[ 2.939,  1.000, -4.397, -4.397,  2.634,  3.560,  5.705, -1.324,  0.885,
 -1.324] = J791
[ 6.090,  6.090,  4.649,  6.090, -1.406,  0.132, -1.477, -6.556,  6.090,
 -1.324] = J953
[3.932, 1.000, 1.582, 2.110, 2.110, 3.560, 3.932, 2.110, 3.932, 3.932] = J582
again J953: 
[6.090]
which: [ 2.939,  1.000, -4.397, -4.397,  2.634,  3.560,  5.705, -1.324,  0.885,
 -1.324]
J791
which: [3.932, 1.000, 1.582, 2.110, 2.110, 3.560, 3.932, 2.110, 3.932, 3.932]
J582

[-0.500, -1.038, -7.612, -3.059, -3.339, -0.956,  2.495, -1.705,  0.615] : J582
[ 1.016,  1.016,  3.159,  1.016,  1.016,  1.613,  1.016, -4.912, -4.866] : J159
[-2.824, -0.021, -4.752,  2.639, -4.752, -3.805, -3.758, -0.673, -0.108] : J366
[ 6.749,  4.247,  1.088, -4.442,  4.598,  4.877,  1.313,  1.766, -4.154] : J135
[ 0.606,  7.303, -7.229, -4.634, -0.345, -1.169,  2.632,  4.778,  1.026] : J125
again J159: 
[1.016]
again J366: 
[-4.752]
which: [-0.500, -1.038, -7.612, -3.059, -3.339, -0.956,  2.495, -1.705,  0.615]
J582

[-2.496,  2.276, -2.290,  1.528, -2.839, -0.660,  2.495,  1.306, -4.259,
 -1.541,  0.534,  5.915, -0.828,  1.534,  5.705, -0.247,  2.009, -2.569,
  2.402, -0.142, -0.106, -2.532, -3.087, -0.193, -2.450,  1.435,  1.945,
  3.762,  0.153,  1.647,  1.235,  0.207, -2.723,  2.107,  0.934,  0.805,
 -1.729,  6.667,  6.865,  1.174, -0.370, -3.533,  2.329,  3.907,  0.107,
  1.717] : J268
[-3.153, -1.194,  0.983,  1.900, -1.797,  3.890,  3.550,  8.313, -2.157,
 -0.512,  3.414, -1.297, -1.803, -1.436,  3.295, -0.501,  4.179,  0.147,
 -3.113, -0.999, -0.895,  1.277, -1.917, -6.666, -1.644,  0.560,  1.862,
 -0.037, -1.647,  0.150,  0.797,  1.477, -2.281, -0.929,  1.841, -2.048,
 -3.390,  5.466, -0.204, -1.090,  0.115, -3.808, -0.979,  5.001, -3.058,
  2.273] : J125
[-2.130,  1.019, -0.247,  1.987, -1.822, -6.249,  0.416,  2.146,  0.178,
 -1.158,  0.575,  7.817, -1.614,  1.418,  2.704,  3.022,  4.486, -3.325,
  2.847, -3.118,  3.877, -1.761, -1.471,  0.394,  0.960, -3.933,  2.463,
  0.008,  1.735,  1.705, -0.456,  1.222,  0.006,  4.889,  2.084, -2.074,
 -0.313,  2.278,  3.767,  3.660,  4.278,  0.960, -2.920,  1.819,  0.192,
 -1.505] : J574
[-3.513,  3.847, -1.152,  3.741, -5.412,  0.841,  0.814,  1.431, -2.679,
 -2.081, -2.414,  5.296, -3.159,  1.999,  5.282,  1.765,  2.315, -1.741,
  1.252, -2.640,  0.619, -2.676, -0.702, -2.948, -1.546, -0.888,  1.597,
  1.277,  0.054,  1.591,  1.010, -0.329, -5.988,  3.341, -1.039,  1.600,
 -1.060,  4.594,  5.799,  0.099,  0.101, -1.930,  0.332,  2.509, -1.541,
  2.111] : J135
[-1.741, -3.165, -3.047,  4.713,  0.398, -0.879,  3.586,  3.245,  0.588,
 -2.160,  2.941,  0.143,  0.358,  0.842, -1.760, -2.539,  5.754, -0.603,
 -1.206,  1.547,  0.999,  1.574, -1.521, -1.551, -1.099,  3.151,  8.253,
  3.361, -0.958,  1.520,  2.726,  1.249, -0.714,  3.028, -2.500, -2.182,
 -2.039, -5.006,  1.753,  4.244, -1.764,  0.333,  1.827, -0.290,  2.703,
  3.523] : J791
[-0.715,  5.663,  0.563, -1.811, -0.964, -1.055,  5.327,  0.867,  0.775,
 -5.284, -1.001,  3.056, -4.158,  0.977,  3.698,  3.345, -1.804, -1.112,
 -0.492,  0.698, -0.687,  0.760, -4.851,  0.164,  0.498, -0.860,  1.164,
  2.008,  0.489,  3.944, -2.708, -1.292, -3.712,  4.198,  1.260, -1.185,
  0.137,  5.521,  1.547, -2.772, -2.195, -2.046,  2.316,  3.713, -4.377,
  1.764] : J953
[ 1.199, -4.602, -0.644,  0.525,  6.346,  2.842,  4.163,  3.600, -3.205,
 -0.713,  6.066, -3.872,  1.281, -0.119,  1.588, -3.497,  1.333,  4.921,
 -2.018,  1.077, -2.024,  1.330, -2.979, -2.506, -2.402,  4.534,  1.854,
  0.815, -1.894, -0.183,  0.493,  1.046,  3.595, -2.361, -0.874, -0.805,
 -3.544, -1.492,  2.134, -0.040,  1.354, -2.675,  4.921, -3.112,  0.002,
  0.215] : J366
[-3.153,  1.205,  0.983,  1.900, -1.797,  3.890,  3.550,  8.313, -2.157,
 -0.512,  3.414, -1.297, -1.803, -1.436,  3.295, -0.501,  4.179,  0.147,
 -3.113, -0.999, -0.895,  1.277, -1.917, -6.666, -1.644,  0.560,  1.862,
 -0.037, -1.647,  0.150,  0.797,  1.477, -2.281, -0.929, -4.253,  2.731,
 -3.342, -2.417,  1.515,  1.205,  0.042, -1.934,  4.061, -3.590, -0.626,
  2.634] : J582
[-0.615, -4.780,  0.638,  2.999,  4.558,  1.976,  1.019,  5.327, -3.124,
  1.065,  4.255, -0.914,  0.644,  0.491,  3.014, -1.884,  3.430,  0.005,
 -1.241, -1.960, -0.272, -0.317, -1.061, -4.806, -2.126,  1.396,  0.989,
 -1.392, -0.846, -1.828,  1.836,  1.721,  4.053, -2.995, -1.334,  0.300,
 -2.732, -2.731,  4.247,  1.665,  5.969, -0.940,  2.791, -5.551,  0.711,
 -2.204] : J6
[-0.424, -3.504, -0.368,  3.549,  5.164, -1.239,  2.900,  4.299, -2.822,
 -1.562,  4.916,  1.329, -0.818,  1.996,  3.726, -0.468,  4.492, -1.931,
 -0.011, -3.261,  1.599, -0.778, -2.518, -3.411, -1.076,  0.672,  3.432,
 -1.044, -0.760,  0.529,  0.215,  1.291,  2.686,  2.006,  0.347, -2.622,
 -3.477, -0.258,  5.567,  1.942,  6.605, -1.543,  1.264, -2.895, -0.668,
 -1.742] : J493
again J366: 
[4.921]
again J582: 
[1.205]

[-1.652,  1.290, -0.838, -1.829,  0.440, -0.838, -0.838,  3.714] : J953
[ 1.294,  2.026, -5.496, -5.496, -0.304,  0.597,  7.896,  2.310] : J159
[-3.978, -2.704, -2.982, -5.519, -5.519, -3.699,  1.836, -1.801] : J797
[-2.839, -3.126, -0.980,  3.806, -3.276, -2.681, -2.670, -3.340] : J6
[-2.288, -7.584,  4.402,  2.826, -1.091,  1.511,  1.809, -4.599] : J791
[ 3.000, -1.636,  6.529,  2.626,  4.362,  3.968, -4.181, -3.034] : J135
again J953: 
[-0.838]
which: [ 3.000, -1.636,  6.529,  2.626,  4.362,  3.968, -4.181, -3.034]
J135
again J797: 
[-5.519]
again J159: 
[-5.496]

[-4.515, -4.515, -4.515, -4.515]  J797
[-4.886, -4.886, -4.886, -4.886]  J953
[-5.985, -5.985, -5.985,  7.313]  J582
[-0.429, -0.429, -0.429,  2.188]  J268
again J582: 
[-5.985]
again J797: 
[-4.515]
again J268: 
[-0.429]
again J953: 
[-4.886]
which: [-5.985, -5.985, -5.985,  7.313]
J582
which: [-4.886, -4.886, -4.886, -4.886]
J953

[ 3.451, -4.262, -0.485,  2.935,  2.125,  2.929,  1.788, -3.883, -1.001,
 -1.152,  4.088, -3.481, -4.262, -2.304,  2.712, -6.285,  2.409] -> J574
[ 3.451, -2.957, -0.485,  2.935,  2.125,  2.929,  1.788, -3.883, -1.001,
 -0.168,  6.307, -5.359, -6.738, -1.178,  0.698,  1.669,  0.110] -> J268
[ 3.451, -2.603, -0.485,  2.935,  2.125, -2.603,  1.788, -2.304, -2.304,
 -1.152,  4.088, -3.481, -4.262, -2.304,  1.572, -2.304, -2.603] -> J135
again J574: 
[-4.262]
which: [ 3.451, -2.603, -0.485,  2.935,  2.125, -2.603,  1.788, -2.304, -2.304,
 -1.152,  4.088, -3.481, -4.262, -2.304,  1.572, -2.304, -2.603]
J135
which: [ 3.451, -4.262, -0.485,  2.935,  2.125,  2.929,  1.788, -3.883, -1.001,
 -1.152,  4.088, -3.481, -4.262, -2.304,  2.712, -6.285,  2.409]
J574

[-4.798, -4.907,  6.678, -0.307, -0.965] -> J791
[ 8.034, -5.219, -3.844,  0.908,  7.544] -> J125
[1.637, 1.637, 1.637, 1.637, 1.637] -> J159
[-4.798, -4.907, -5.991,  1.637,  1.359] -> J493
[-4.798, -4.907, -5.216, -5.216,  6.808] -> J135
again J159: 
[1.637]
again J135: 
[-5.216]
which: [-4.798, -4.907,  6.678, -0.307, -0.965]
J791

